In the data rows, 50 means zero.
Here is a table of points, one per row:
Array([85, 82, 57, 75, 54, 59, 38, 40, 54, 40, 45, 33, 44, 58, 53, 46, 19, 45, 48, 76, 31, 36, 49,
       46, 42, 68, 31, 56, 34, 44, 55, 50])
Array([60, 47, 53, 47, 57, 37, 62, 37, 58, 45, 45, 55, 49, 86, 77, 63, 73, 79, 71, 50, 69, 45, 51,
       35, 60, 44, 81, 34, 31, 57, 45, 53])
Array([33, 61, 62, 50, 58, 56, 45, 56, 45, 62, 35, 57, 40, 40, 68, 50, 49, 35, 54, 51, 51, 37, 43,
       77, 71, 81, 77, 79, 83, 68, 71, 41])
Array([48, 45, 42, 55, 51, 63, 43, 37, 63, 52, 34, 30, 64, 61, 48, 45, 41, 52, 42, 39, 49, 68, 83,
       71, 75, 72, 71, 73, 69, 62, 38, 59])
Array([33, 71, 40, 41, 46, 56, 56, 54, 44, 31, 64, 32, 52, 45, 37, 56, 42, 39, 44, 73, 79, 78, 75,
       67, 62, 42, 43, 41, 61, 33, 39, 61])
Array([34, 43, 39, 65, 41, 53, 58, 38, 26, 41, 53, 59, 28, 49, 43, 47, 50, 50, 31, 40, 47, 47, 65,
       74, 81, 69, 59, 48, 21, 46, 56, 53])
Array([53, 36, 36, 45, 74, 45, 29, 40, 42, 47, 64, 21, 56, 43, 31, 50, 51, 40, 37, 39, 55, 44, 37,
       60, 32, 48, 81, 66, 40, 43, 35, 67])
Array([39, 46, 34, 42, 39, 49, 60, 30, 54, 44, 23, 58, 34, 50, 41, 51, 30, 26, 54, 44, 45, 49, 40,
       35, 40, 39, 63, 88, 40, 52, 35, 43])
Array([59, 35, 47, 39, 36, 51, 43, 44, 68, 45, 48, 45, 20, 52, 30, 67, 50, 61, 58, 63, 64, 37, 41,
       44, 45, 42, 43, 60, 51, 36, 60, 41])
Array([35, 40, 63, 45, 40, 25, 55, 49, 32, 66, 35, 29, 46, 66, 55, 64, 61, 49, 50, 52, 43, 33, 43,
       48, 44, 49, 33, 45, 36, 53, 44, 61])
Array([44, 51, 42, 44, 64, 34, 50, 59, 49, 44, 23, 52, 58, 40, 35, 44, 49, 75, 72, 56, 29, 65, 36,
       45, 60, 32, 48, 50, 36, 34, 67, 47])
Array([71, 28, 45, 37, 58, 39, 54, 63, 67, 57, 64, 75, 39, 65, 57, 43, 49, 49, 35, 48, 40, 46, 51,
       53, 33, 60, 45, 40, 52, 67, 39, 47])
Array([41, 54, 44, 49, 54, 49, 27, 56, 52, 67, 79, 79, 59, 59, 60, 48, 45, 37, 41, 49, 46, 47, 64,
       20, 40, 51, 61, 37, 57, 37, 40, 51])
Array([51, 60, 57, 38, 46, 45, 55, 52, 60, 19, 63, 53, 70, 55, 73, 75, 59, 70, 84, 38, 46, 57, 45,
       57, 38, 68, 42, 52, 50, 49, 31, 59])
Array([41, 57, 45, 69, 85, 70, 78, 79, 63, 71, 52, 38, 45, 67, 44, 25, 46, 41, 70, 44, 56, 24, 42,
       60, 37, 53, 38, 40, 57, 21, 48, 51])
Array([47, 67, 45, 54, 33, 41, 51, 50, 33, 59, 54, 50, 39, 57, 34, 67, 70, 75, 76, 61, 89, 68, 49,
       52, 35, 47, 51, 47, 51, 53, 56, 35])
Array([59, 44, 31, 39, 73, 34, 36, 58, 53, 48, 62, 44, 44, 48, 53, 50, 40, 42, 36, 63, 70, 65, 66,
       62, 74, 63, 45, 71, 40, 55, 60, 24])
Array([47, 35, 50, 69, 53, 53, 58, 29, 32, 42, 65, 42, 80, 57, 78, 71, 63, 55, 52, 41, 37, 50, 58,
       38, 44, 53, 39, 56, 58, 48, 53, 39])
Array([38, 63, 56, 26, 60, 51, 32, 43, 42, 55, 41, 50, 44, 38, 49, 36, 68, 50, 55, 80, 87, 60, 65,
       50, 61, 65, 42, 42, 41, 56, 53, 56])
Array([63, 20, 63, 69, 34, 36, 48, 37, 47, 39, 41, 51, 56, 45, 36, 33, 52, 13, 78, 59, 84, 67, 65,
       39, 49, 54, 29, 45, 38, 46, 58, 54])
Array([41, 41, 49, 41, 46, 48, 38, 33, 56, 37, 43, 34, 36, 20, 58, 31, 68, 85, 61, 46, 43, 22, 52,
       43, 48, 47, 32, 39, 36, 40, 53, 53])
Array([55, 55, 34, 44, 37, 50, 28, 75, 36, 39, 35, 58, 56, 80, 60, 52, 71, 29, 55, 28, 37, 41, 53,
       52, 52, 21, 36, 50, 52, 51, 59, 47])
Array([65, 49, 51, 45, 35, 37, 57, 53, 47, 76, 49, 46, 41, 35, 51, 34, 42, 65, 83, 71, 59, 83, 70,
       70, 44, 43, 52, 57, 54, 66, 38, 56])
Array([41, 35, 59, 49, 52, 59, 54, 42, 43, 54, 63, 66, 84, 69, 46, 76, 75, 66, 62, 93, 41, 43, 38,
       50, 51, 55, 57, 46, 45, 52, 61, 39])
Array([54, 49, 40, 35, 55, 60, 80, 69, 80, 75, 77, 81, 62, 27, 55, 36, 57, 44, 55, 55, 42, 46, 61,
       49, 45, 43, 57, 69, 37, 37, 59, 68])
Array([46, 40, 64, 45, 35, 47, 25, 69, 63, 75, 75, 61, 63, 68, 71, 55, 46, 60, 35, 42, 68, 52, 36,
       49, 48, 40, 43, 56, 34, 50, 51, 56])
Array([46, 43, 53, 42, 46, 36, 43, 52, 51, 48, 20, 50, 47, 43, 48, 54, 33, 42, 39, 58, 56, 85, 81,
       62, 36, 53, 61, 28, 43, 31, 58, 49])
Array([26, 54, 56, 56, 41, 47, 32, 57, 49, 52, 32, 74, 77, 65, 71, 67, 49, 53, 42, 45, 50, 49, 41,
       63, 31, 53, 51, 54, 23, 60, 45, 63])
Array([23, 34, 45, 67, 77, 84, 80, 74, 66, 40, 46, 31, 38, 48, 61, 31, 45, 44, 43, 37, 55, 73, 44,
       25, 43, 49, 44, 44, 38, 67, 41, 27])
Array([40, 62, 53, 49, 50, 40, 48, 13, 53, 78, 67, 72, 77, 85, 55, 35, 53, 39, 40, 41, 39, 59, 41,
       49, 50, 35, 33, 49, 62, 29, 50, 36])
Array([57, 57, 35, 20, 43, 72, 62, 50, 41, 48, 45, 38, 31, 64, 67, 81, 85, 60, 50, 46, 41, 52, 50,
       35, 43, 56, 41, 56, 48, 36, 51, 54])
Array([57, 61, 20, 56, 42, 45, 64, 77, 72, 68, 71, 70, 71, 49, 39, 57, 40, 55, 46, 44, 46, 35, 51,
       33, 64, 58, 37, 35, 48, 54, 34, 57])
Array([32, 45, 36, 71, 41, 59, 26, 44, 50, 51, 52, 33, 39, 40, 46, 46, 64, 70, 77, 84, 31, 52, 53,
       47, 36, 33, 58, 48, 54, 63, 25, 38])
Array([54, 28, 55, 32, 43, 63, 55, 57, 33, 25, 42, 51, 56, 63, 53, 39, 13, 63, 44, 72, 68, 50, 55,
       75, 64, 32, 40, 40, 58, 47, 34, 54])
Array([43, 58, 61, 33, 48, 8, 68, 37, 45, 50, 51, 30, 48, 34, 58, 45, 30, 33, 42, 43, 43, 29, 60,
       44, 62, 46, 67, 43, 54, 61, 37, 26])
Array([29, 52, 68, 73, 66, 60, 63, 60, 83, 41, 49, 71, 35, 52, 23, 54, 50, 43, 40, 44, 40, 39, 56,
       57, 44, 33, 46, 33, 52, 53, 38, 49])
Array([46, 39, 38, 46, 55, 40, 57, 62, 10, 49, 49, 60, 55, 41, 66, 50, 49, 37, 37, 55, 33, 54, 36,
       28, 43, 55, 51, 40, 41, 32, 46, 53])
Array([48, 57, 36, 30, 26, 63, 49, 39, 64, 65, 55, 51, 66, 43, 51, 32, 36, 39, 46, 39, 55, 33, 39,
       58, 23, 50, 30, 42, 43, 55, 45, 36])
Array([41, 52, 45, 76, 26, 40, 52, 42, 56, 55, 57, 60, 43, 46, 75, 61, 47, 61, 46, 41, 50, 42, 49,
       51, 54, 36, 46, 41, 57, 37, 67, 28])
Array([58, 57, 35, 35, 39, 47, 47, 52, 52, 36, 35, 47, 66, 44, 29, 19, 73, 51, 33, 41, 38, 54, 36,
       59, 65, 75, 80, 55, 50, 56, 52, 35])
Array([59, 50, 50, 42, 26, 59, 36, 38, 50, 52, 54, 43, 43, 39, 39, 52, 48, 31, 49, 35, 33, 46, 68,
       78, 82, 52, 59, 35, 41, 48, 43, 49])
Array([40, 52, 47, 28, 58, 70, 38, 32, 48, 39, 66, 48, 46, 38, 52, 59, 31, 31, 67, 36, 48, 45, 26,
       39, 50, 32, 52, 32, 66, 85, 89, 85])
Array([51, 49, 49, 52, 46, 47, 41, 43, 42, 64, 48, 42, 32, 54, 41, 49, 31, 51, 60, 40, 43, 52, 13,
       49, 78, 81, 73, 49, 73, 26, 30, 63])
Array([42, 36, 78, 48, 37, 45, 43, 61, 46, 22, 60, 53, 46, 53, 33, 35, 50, 53, 56, 41, 48, 41, 50,
       31, 54, 71, 72, 88, 83, 42, 48, 37])
Array([40, 48, 54, 43, 48, 46, 51, 41, 49, 47, 41, 38, 46, 49, 46, 41, 49, 60, 22, 49, 45, 42, 61,
       28, 43, 41, 37, 66, 86, 80, 75, 86])
Array([53, 48, 26, 75, 31, 31, 55, 50, 45, 39, 48, 43, 50, 47, 34, 39, 51, 48, 34, 50, 52, 45, 35,
       45, 33, 59, 58, 59, 76, 82, 87, 87])
Array([67, 32, 29, 57, 54, 52, 43, 44, 57, 44, 30, 55, 53, 32, 71, 78, 60, 63, 50, 60, 63, 48, 39,
       53, 47, 32, 47, 38, 77, 38, 39, 40])
Array([48, 43, 50, 35, 76, 34, 47, 44, 33, 48, 53, 61, 33, 39, 30, 59, 44, 63, 52, 31, 34, 62, 70,
       75, 53, 63, 20, 54, 61, 58, 56, 44])
Array([52, 31, 73, 51, 50, 71, 71, 79, 72, 80, 67, 24, 55, 38, 42, 66, 49, 36, 37, 41, 39, 62, 41,
       50, 52, 42, 50, 40, 42, 49, 69, 48])
Array([82, 70, 80, 64, 68, 58, 77, 45, 37, 42, 53, 61, 29, 51, 57, 35, 55, 42, 41, 64, 39, 47, 31,
       58, 60, 28, 41, 53, 45, 65, 46, 53])
Array([72, 78, 81, 69, 70, 59, 39, 55, 66, 44, 39, 48, 58, 37, 31, 57, 51, 47, 40, 42, 52, 52, 33,
       31, 62, 56, 31, 56, 42, 55, 28, 59])
Array([82, 71, 72, 71, 71, 85, 57, 53, 23, 63, 34, 58, 58, 30, 35, 52, 33, 62, 38, 37, 58, 31, 64,
       30, 42, 35, 64, 45, 45, 45, 57, 37])
Array([81, 87, 78, 71, 55, 42, 43, 54, 47, 28, 50, 41, 36, 43, 56, 42, 60, 39, 41, 35, 43, 58, 53,
       52, 24, 46, 64, 39, 40, 39, 55, 48])
There is one direction along which these points spread out most. Take the direction at right angles to it along which they spread out most. Then take the direction at right angles to both along which they spread out most. Go by this last direction. How far along it is each point below, from 0 to 99? The average is 50, and the first point in the table lies past the average. One standard deviation of the points above along it is 16.
Array([39, 46, 34, 42, 39, 49, 60, 30, 54, 44, 23, 58, 34, 50, 41, 51, 30, 26, 54, 44, 45, 49, 40,
       35, 40, 39, 63, 88, 40, 52, 35, 43]) 39
Array([44, 51, 42, 44, 64, 34, 50, 59, 49, 44, 23, 52, 58, 40, 35, 44, 49, 75, 72, 56, 29, 65, 36,
       45, 60, 32, 48, 50, 36, 34, 67, 47]) 63
Array([41, 35, 59, 49, 52, 59, 54, 42, 43, 54, 63, 66, 84, 69, 46, 76, 75, 66, 62, 93, 41, 43, 38,
       50, 51, 55, 57, 46, 45, 52, 61, 39]) 46
Array([51, 49, 49, 52, 46, 47, 41, 43, 42, 64, 48, 42, 32, 54, 41, 49, 31, 51, 60, 40, 43, 52, 13,
       49, 78, 81, 73, 49, 73, 26, 30, 63]) 33
Array([48, 57, 36, 30, 26, 63, 49, 39, 64, 65, 55, 51, 66, 43, 51, 32, 36, 39, 46, 39, 55, 33, 39,
       58, 23, 50, 30, 42, 43, 55, 45, 36]) 41
Array([33, 71, 40, 41, 46, 56, 56, 54, 44, 31, 64, 32, 52, 45, 37, 56, 42, 39, 44, 73, 79, 78, 75,
       67, 62, 42, 43, 41, 61, 33, 39, 61]) 74
Array([59, 35, 47, 39, 36, 51, 43, 44, 68, 45, 48, 45, 20, 52, 30, 67, 50, 61, 58, 63, 64, 37, 41,
       44, 45, 42, 43, 60, 51, 36, 60, 41]) 59
Array([82, 70, 80, 64, 68, 58, 77, 45, 37, 42, 53, 61, 29, 51, 57, 35, 55, 42, 41, 64, 39, 47, 31,
       58, 60, 28, 41, 53, 45, 65, 46, 53]) 71
Array([57, 57, 35, 20, 43, 72, 62, 50, 41, 48, 45, 38, 31, 64, 67, 81, 85, 60, 50, 46, 41, 52, 50,
       35, 43, 56, 41, 56, 48, 36, 51, 54]) 48
Array([59, 44, 31, 39, 73, 34, 36, 58, 53, 48, 62, 44, 44, 48, 53, 50, 40, 42, 36, 63, 70, 65, 66,
       62, 74, 63, 45, 71, 40, 55, 60, 24]) 56
Array([26, 54, 56, 56, 41, 47, 32, 57, 49, 52, 32, 74, 77, 65, 71, 67, 49, 53, 42, 45, 50, 49, 41,
       63, 31, 53, 51, 54, 23, 60, 45, 63]) 36
Array([35, 40, 63, 45, 40, 25, 55, 49, 32, 66, 35, 29, 46, 66, 55, 64, 61, 49, 50, 52, 43, 33, 43,
       48, 44, 49, 33, 45, 36, 53, 44, 61]) 45
Array([47, 67, 45, 54, 33, 41, 51, 50, 33, 59, 54, 50, 39, 57, 34, 67, 70, 75, 76, 61, 89, 68, 49,
       52, 35, 47, 51, 47, 51, 53, 56, 35]) 72
